In the data rows, the value 128 means zero.
Each row of this table is followed by its label. One hidden rule gives the labels. It looks at one to three of the table's principal directions, none of them among the few with the most spread.
[101 125 181 134 111 105 135 124 135 125 142  83 135 113 148 149 125 161
 112 128 143 144  64 155  68 160 119  62 100 183  53 164  95 167 143 153
 135 167 149 132 172 131 164 148 128 200 130  79] GL
[167 168 177  93  78 123 174 146  68 107 149 151 104 133 164  83  99 131
 107  84 165  98  71 151 110 120 126 118 100 166 107 151 160 146 137 159
 125 180 185 138 142 170 139 140  61 152 134 133] JT
[147 176 167 149  96 134 151 141 110 132 121 116  92 103 108 121 156 141
 157 125 117 102 115 110 150 156 132  95 111 131  71 109 141 130 135 156
 117 156 171 144 137 149 118 163  83 161 113  88] GL
[ 33 194 197 141 136 125 138 144 110 116 145  81  35 123 103 170 168 167
 212 159  78  80 120  72 118 161 165  57 143 113 110 126 129 122 116 191
 116 141 120  90 167 121 146 159 174 145 115  50] LS
[125 119 114 111 171 127  80 141 151 100 105  95 205 146 109 182 133 182
 153 184 112 177 173 113 202 161  84 175 118  90 158 142 113 142 126  50
 122 116 137 123 136 120 121  83 201  99  91 175] GL
[193 114 114 128 136 129 116 137 120 116 135 145 178 129 133 109 123  98
  96 134 151 133 109 168 136 128  89 130  93 139 101 134 128 140 126 109
 131 139 159 132 130 146 125 135  93 150 121 159] TJ
[ 74 161 145 145 116 131 145 120 122 115 130 137 105 128 135 160 123 132
 160  99 113 125  98 117 101 121 136 116 142 132 148 151 145 123 113 129
 135 136 141 128 130 139 140 123 116 117 147 117] JT
[110 138 130 138 104 128 143 117 131 143 132 126  81 119 142 113 127 128
 144  96 128 120 119 115 103 121 151 121 141 139 133 119 132 120 135 160
 134 126 114 133 120 125 130 132 122 128 142 108] SF
[124 148 143 163 138 133 119 129 146 132 100 119 135 118  99 160 147 153
 137 130 102 145 128 130 118 132 130 119 125 126  89 137 128 124 123 124
 120 130 150 133 144 133 137 142 133 138 116 120] PZ
[199 153  85 118 115 168 133 153 129 146 110 174  96 157 132  73 124 101
 136  87 125  93 179 106 176  92 119 202 121  89 206 109 178  74 128 127
 130 144 126 136  80 156  98 110 117  78 119 206] MC
[109  52  48 156 182 121 102  82 197 125 133 178 248 120 130 192 115  78
  70 159 118 196 149 174 112  93  86 178 119 110 153 108  81 112  72  39
 133  57  95 106 115  90 127 106 193 100 145 176] TJ
[154  65  79 128 129 116  89 108 175 114 122 110 170 141 139 125  93 108
  79 123 130 186 128 164 118 113 124 159 101 160  89 178  70 149 189  88
 162 137 135 147 128 117 148 128 141 149 140 164] GL
[102 153 129 111 154 140 125 139 151 110  87 101 138 156  90 165 143 193
 177 166  85 150 205  78 218 153 120 183 129  65 208 113 134 106 113  84
 134 108 100 117 117 124 112  87 222  79  86 184] SF
[ 37 161 140 164 150 135 115 123 153 126 140 122 133 118 145 198 145 150
 191 111  98 140 106 107  89 142 113 111 144 103 180 136 137 107  77 110
 126 119 120 117 140 124 130 104 175 109 143 113] JT
[109 103 176 110 125 101 156 138 100 128 126 112 157 116 117 101 124 121
  88 171 165 130 103 142 133 157 121  80 126 152 100 127 100 180 126 142
 123 137 110 128 145 118 127 135 116 176 115 101] NG
[146  77  82 125 150 117  97 114 153 117 137 130 181 128 136 132 112 115
  98 136 132 164 135 149 131 127 115 148 123 128 133 125  98 128 129  85
 139  98 112 130 121 110 125 115 147 119 136 156] SF
[110 158 126 144 138 135 108 130 136 115 104 133 143 144 139 149 130 140
 172 102 123 161 126 123 120 118 122 180 132 101 178 147 151 123 111 110
 139 106 144 131 137 136 118 103 155  91 130 175] NG
[130 111 110 138 126 126 119 114 138 124 130 139 149 141 151 148 112 109
 122 111 153 137  89 150  92 113 107 129 137 153 133 156 131 140 128 121
 145 124 139 131 129 129 147 114 104 125 151 131] TJ
[134 126 132 142 154 121  61 154 144 110 148 129 182 124 179 120 125 120
 146 104 143 169  90 149  78 139 110 158 102 117 122 145 118 133 118 109
 120 115 160 130 170 134 110 108 161 123 142 153] SF
[169 108 115  94 136 123 115 136 105 120 125 130 166 137 121 115 114 133
 100 157 147 138 152 142 169 124 112 156 123 130 123 137 133 151 144  99
 114 133 139 126 120 131 126 115 120 118 110 159] PZ
[ 77 145 149 143 125 104 113 119 117 130 149 100 104 123 145 183 140 148
 168 116 142 115  77 138  53 133 122  84 157 164 108 156 135 154 124 151
 124 142 145 123 155 126 160 134 120 145 154  85] PZ
[ 80 160 151 125 117 121 118 138 116 116 136  90  62 148 148 136 125 148
 198 108 134 108  95 100 108 139 132 107 153 146 157 170 132 149 159 165
 147 158 132 127 139 129 151 112 135 132 138 105] TJ
[188 129  89 141 135 141 122 126 137 142 105 156 153 140 110 153 126 143
  95 114 128 127 140 154 124  95  96 154 129 134 134 138 162 102 103 104
 118 136 141 125 107 144 149 128 114 109 115 189] SF
[180 137 158 127 105 128 131 147 132 137 118 103 140 119 145  99 125 162
 107 109 153 138  97 145 125 155 103 110  93 156  83 143 119 145 150 142
 128 174 164 155 145 146 134 135 108 177 108 125] SF
[141 122 132 130 119 130 144 117 153 130 129 125 142 112 135 117 123 139
 102 113 115 151 133 144 127 134 129 129  92 132 107 117 101 119 134 118
 138 138 132 142 131 131 125 137 143 155 124 130] GL
[139 140 173  99 118 136 116 166 107 114 122 100  97 153 150  57 128 122
 165 135 153 118 122  94 158 161 154 139 119 111 134 134 128 151 175 174
 141 129 132 138 153 133 100 115 126 128 121 106] TJ
[116 130  91 142 134 133 109 119 144 132 116 121 109 138 110 159 132 121
 169 144 118 125 152 107 161 117 107 147 152 128 147 142 124 136 152 112
 132 137 129 126 104 118 139 114 136 111 123 131] GL
[117 112 137 113 146 120 118 129 134 130 117 112 137 132 121 115 127 141
 115 139 122 149 154 132 127 127 152 141 131 118 133 130 108 136 144 126
 130 117 109 133 139 115 121 123 162 126 123 133] LS
[ 99 167 177 101 107 145 156 158  64 120 157 165  64 154 164  77 118  70
 178 117 164  58  92  98 118 115 147 121 149 129 165 136 180 146 138 190
 119 146 140 108 133 153 117 107  72 104 155  83] GL
[ 58 185 167 159 128 162 215 116 110 151 148 206  77 112 124 151 152  91
 154 113 104  55 110 103  95 103 137  79 151 100 184  68 185  72  28 176
 107 106  97  85 112 138 124 131 109 102 147  69] PZ
[103 137 146 121 125 122 137 139  93 146 140 112  78 126 106 128 143 120
 144 156 136  74 128 109 128 133 135  75 162 143 118 132 141 146 137 165
 110 157 113 116 122 124 140 144 100 144 125  82] PZ
[144 119  95 153 114 126 131 105 164 130 115 131 132 130 120 172 116 143
  99 105 115 142 113 148 104 107 110 126 123 159 103 154 116 114 129 109
 143 145 143 135 118 130 165 143 123 140 133 149] PZ
[111 221 221 121  93 151 196 148  98 156  99 127  81 140 130 159 155 206
 159  97 135  77 109 115  95 133 123 105 130 129 148 133 202 114  90 182
 108 181 162 132 152 169 144 129 116 134 112 104] TJ
[ 33 148 112 142 159 116  85 120 125  91 161  95  69 140 119 178 158 103
 251 158  89 105 139  72 141 149 153 118 169  91 173 118 123 127 131 133
 145  83 103  96 133 106 118 119 168  90 152  91] MC
[ 80 120 133 114 137 117 181  97  92 134 158 155 139 102 103 153 148  94
 115 174 124  96 148 134 142 127 134  89 145 111 147  70 137 128  73 122
 112  94  91 103 110 114 112 144 112 127 136  91] TJ
[146 150 138 130 143 131 101 144 144 127 105  92 125 136 121 135 133 185
 142 126 114 152 139 128 134 135 115 140 112 126 121 156 119 130 144 130
 128 152 144 129 146 129 145 126 176 139  94 155] NG
[ 96 152 127 163 117 123  87 125 146 142 100  50  74 120 111 175 151 198
 204 125 114 139 117  80 133 163 133  95 177 143 105 161 123 146 169 148
 134 140 138 151 131 107 151 130 128 134 117  76] NG
[167  74  59 121 148 121 114  91 163 112 129 159 220 114 119 151 124 111
  70 148 107 184 182 157 165 114 130 197 104  88 126  77  99  98 102  46
 132  52 122 133 115 106  95 136 158  93 133 179] TJ
[ 99 145 137 131 134 130 106 131 126 132 123  84  90 117 114 133 141 166
 175 140 104 134 150  94 151 147 149 115 145 120 118 136 121 137 160 140
 121 134 124 130 130 115 129 126 148 127 112  94] JT
[175 117  90  94 175 145 125 126 140 133 104 153 200 133  88 133 142 158
  79 160  86 157 242 143 197 109 129 209 103  50 185  78 139  76  85  57
 109  89 101 122 107 125  87 121 200  78  88 222] LS
[114 142 153 113 148 135 118 146 131 152 132 115 148 118 128 151 146 180
 115 134 111 123 157 127 111 138 130 122 127 103 136 121 141 106 102 116
  93 148 124 129 144 130 119 127 169 124 115 124] GL
[104 178 155 137 140 139 137 133 132 120  87 118 128 143  93 185 156 187
 174 146  96 133 158 100 158 139 127 152 137  89 157 122 159 111  96 115
 122 111 138 120 140 136 127 117 168  95 103 145] TJ
[101 154 153 135 141 119 125 137 119 125 117 110 139 118  94 171 155 162
 137 155 102 128 145 124 131 143 130 115 127 109 114 125 136 125  98 114
 108 131 135 119 146 131 126 149 154 133 110 136] LS
[175 126 125 124 112 135 134 143 111 126 142 142 119 122 138  92 108 110
 104 119 146 107 100 135 145 125 106 105 116 157  97 144 125 139 150 138
 121 170 156 134 118 140 141 135  76 153 121 115] PZ
[ 76 158 147 164 150 127 104 124 138 132 131 114 136 106 117 198 162 158
 172 139  98 136 120 120  92 141 130 106 141 113 102 125 140 121  94 122
 103 113 146 116 156 124 132 137 151 121 131  90] GL
[130  81 123  95 135 105 127 116 124 116 118 144 199 141 131 121 104 108
  73 153 154 175 149 168 124 108 131 183 113 134 128 135 112 162 133  87
 129 102 118 124 136 125 120 109 151 118 134 180] GL
[138 104 142 103 128 108 146 123 107 122 129 122 143 128 109 108 130 118
  91 165 141 129 141 146 138 134 143 119 115 135 102 109 116 149 128 135
 128 111 109 117 136 123 124 146 129 147 120 133] SF
[161 176 165 120 120 148  87 168 122 142 112  72 138 128 153 141 136 218
 169 113 143 140 111 114 144 165  86 125 116 134 106 184 151 152 167 125
 106 202 199 162 153 150 137 108 122 146  93 113] LS
[ 80 163 165 166 127 133 132 124 153 121 114 116 126 113 132 174 133 169
 169 102 104 152  91 116 101 147 123 105 131 135 115 148 125 129 121 123
 130 140 156 141 148 136 143 112 136 135 134  91] PZ
[152  96  80 104 131 113 124 111 114 116 142 158 178 130 127 137 113  97
  88 137 139 139 152 159 143 102 115 171 124 124 147 119 132 129 114  74
 126 110 128 126 106 129 116 127 118 106 139 186] PZ
[173 111  96 116 130 120 113 125 145 124 124 121 162 118 113 132 126 147
  92 133 110 151 168 145 161 127 120 159 103 120 107 119 103 117 142  81
 123 140 144 147 120 127 119 143 146 135 113 168] GL
[194 108 117  93 114 123 154 130  96 125 132 151 153 124 111  89 119 107
  67 150 146 114 153 150 174 121 126 140 106 130 104 103 132 133 132 115
 118 132 136 133 112 138 112 150  87 137 114 154] PZ
[106  74 119 140 116 115 138 111 141 138 114 128 118 127 112 102 111  69
 103 156 152 132 117 125 131 120 144 106 155 165  92 139  82 172 177 146
 144 121 102 137 115 100 138 130  95 152 146  78] GL
[235  82  70  95 120 135 127 136 121 140 116 166 167 133 115  50 106  78
  46 133 148 133 188 156 192  97 121 194 101 118 129 107 123 120 157  92
 124 135 125 148  86 135  95 136  97 120 112 205] MC
[153 117 103 114 160 139 114 136 124 121 109 153 177 137  88 138 137 126
 102 169 102 139 195 127 180 115 134 179 124  79 144 105 145 104 101  79
 105  94 118 112 117 129 102 125 153  83 107 182] PZ
[134 125 123 144 139 135  78 145 123 111 135 110 111 138 153 101 112 108
 178 121 150 136  81 113 130 138 115 113 144 151 115 176 121 165 180 148
 139 138 151 131 134 125 142 101  95 130 133  96] JT
[111 136 141 131 130 134 152 120 133 124 113 132 124 135 115 129 140 124
 154 138 121 128 145 114 150 139 135 136 128 108 156 101 136 124 116 130
 142 101 109 124 122 131 114 112 138 115 128 126] SF
Which label does each new row get?
[106 123 123 154 157 115  74 133 170 109 130  80 152 119 137 165 132 172
 155 131 107 175 107 125 116 161 107 115 117 128 111 153  84 133 131 106
 137 125 135 129 156 109 144 121 191 146 116 129]: NG
[138 159 124 161 137 153 156 118 169 147 113 158 181 107 111 192 155 163
 101 116  85 138 148 145 123 127  91 134  90  91 139  94 147  64  45  83
 114 130 141 128 125 145 121 143 161 128 110 165]: TJ
[111 159 140 137 138 149 153 124 145 140 127 158 122 138 140 154 144 134
 137 111 113 110 134 128  97 108 125 143 121  98 173 105 152  84  76 142
 127 113 120 111 137 132 126 127 167 108 132 136]: TJ
[205 109  94  91 156 142 117 150 114 137 107 175 191 158 107 104 128 102
  69 162 143 122 198 155 172  89 104 208 110  89 165 112 159 111 104  88
 104 119 124 113 111 141 102 120 146  88 102 225]: TJ
[138 132 118 142 137 133 112 133 131 146 121 121 125 118 102 143 146 140
 121 144 110 120 150 124 131 125 130 119 134 121 102 123 136 115 120 128
 106 132 126 121 125 126 131 149 131 129 113 128]: PZ
[133 167 147 104 139 137 137 146  94 100 121 135 133 144 116 121 140 144
 158 137 116 121 154 110 175 140 135 158 119  77 180 109 165 112  97 116
 127 106 133 118 131 145  99 118 141  92 110 170]: NG
[128 201 176 120 113 156 118 167 137 130  92  76  74 148 145 109 143 217
 212  90 111 132 145  70 165 167 135 158 121  91 178 144 153 111 157 155
 137 162 151 156 144 146 111  98 173 112  96 135]: TJ
[ 89 129  75 160 132 137 128  84 156 119 157 169 119 125 152 182 121  95
 154  87 101 132 111 134  83  91 130 143 142 122 166 119 140  86  91 108
 146  87 121 111 109 123 140 121 130  87 172 131]: PZ
[155 155 157 115 100 129 125 147 119 138 112  88  76 133 142  86 122 173
 148  97 141 128 122 118 129 137 137 129 121 153 110 158 127 148 186 168
 134 178 152 153 137 139 140 127 123 154 110 121]: PZ
[150  95 112 114 113 102 140 102 153 106 123 128 193 121 122 157 111 142
  66 135 122 176 138 168 135 129 120 160  86 142  87 125  89 134 129  69
 141 122 148 143 136 129 132 143 148 146 130 171]: GL
[119 105 147  90 112 110 162 119 113 117 126 129 133 140 140  99 101 132
  90 125 150 140 125 140 124 124 150 138 127 143 145 130 114 146 138 133
 144 119 106 133 131 123 129 118 134 131 136 138]: JT
[198 117  96 150 122 142 130 120 146 133 124 168 174 114 143 118 117 111
  92 109 145 147 107 154 138 115  89 147 105 137 105 115 129 117 113 108
 125 119 161 139 116 133 127 129  93 131 123 143]: TJ
[210 133 106 124 121 141 107 142 136 108 101 127 161 142 117 114 123 135
 111 131 126 153 144 138 184 130 107 178  87 117 100 144 129 126 154  98
 138 139 177 145 129 146 121 139 116 128 101 185]: TJ
[116 146 142 117 140 133 122 139 108 132 165 139 114 123 157 112 141 120
 145 111 126 104 125 131  91 127 142 121 121 107 152 105 152 104  99 150
 114 119 118 111 140 136 111 130 141 118 140 122]: SF
[148 155 160 104 110 130 145 148  84 107 124 143 105 155 158  76 108 114
 144 100 169 115  91 130 124 119 132 146 127 135 160 149 157 149 138 166
 143 131 149 129 140 147 125 113  96 118 132 146]: NG
[ 63 119 102 147 140 114 119 101 138 113 136 137 150 124 120 198 127 122
 147 137 111 145 122 123 112 120 125 130 159 123 153 133 127 126  94  87
 129  94 115 114 121 113 137 117 143  98 151 131]: JT
[133  90 107 108 148 112  98 138 102 104 160 149 178 136 137 123 112  69
  98 167 155 127 114 151 129 119 110 135 123 133 117 142 120 155 121 102
 116 116 132 104 136 123 124 129 115 123 138 148]: LS
[147  44 113 108 150 109 153 104 147 148 135 160 200 112 128  91 111  91
  21 155 151 156 149 179 109 113 136 127 115 137 115  82  81 132 108 111
 125  85  70 125 122  99 116 128 148 147 136 131]: SF
[ 87 119 116 155 158 125 119 112 161 144 123 132 170 113 110 196 149 141
 121 155 106 145 144 134 108 125 109 124 138 112 130 113 117 114  81  98
 110 106 112 113 134 108 133 131 177 122 125 125]: TJ
[110 137 130 133 145 124  90 138 150 115 117  79 114 136 129 141 123 178
 161 123 109 157 127 112 134 146 124 125 130 131 134 168 101 137 159 123
 140 148 130 134 141 118 148 113 177 136 110 135]: JT
[131 119  85 166 163 158 129 112 178 143 121 171 160 118 103 165 146 109
 116 135  80 131 169 124 143 112 117 142 124  84 152  84 129  66  77  90
 121  92 105 116 104 120 114 126 156  98 127 138]: GL
[228  67  69 119 101 131 132 115 161 151 122 138 154 119 133  77  93 108
  45 121 154 146 142 159 167 112  91 145  96 175  81 130  85 138 184 106
 137 167 134 156  87 124 142 133  94 166 113 152]: GL
[ 98 157 100 153 156 134 109 130 130 125 109 134 114 128  78 179 161 141
 176 159  82 119 180  85 171 124 134 154 162  74 168  97 153  92  80 106
 108  84 107 100 112 114 114 132 170  73 109 156]: NG
[151 127 116 125 134 129 132 128 127 151 106 127 133 112  91 121 137 158
  88 132 103 138 180 135 144 114 145 141 129 114 120 112 133 107 118 113
 107 131 112 134 112 125 121 148 143 126 103 162]: JT
[ 99 141 167 107 123 116 127 139 100 107 158 101 101 142 168 119 122 130
 175 127 163 107  74 120 108 154 118  91 134 151 138 150 126 166 148 167
 142 144 139 121 154 129 142 109 119 146 140  81]: TJ
[165  89 120 110 126 118 125 126 124 140 143 121 155 118 141  99 114 116
  72 146 159 134 116 160 122 127 111 107 110 160  84 136  99 154 150 134
 123 147 129 131 131 116 139 143 113 168 119 115]: TJ
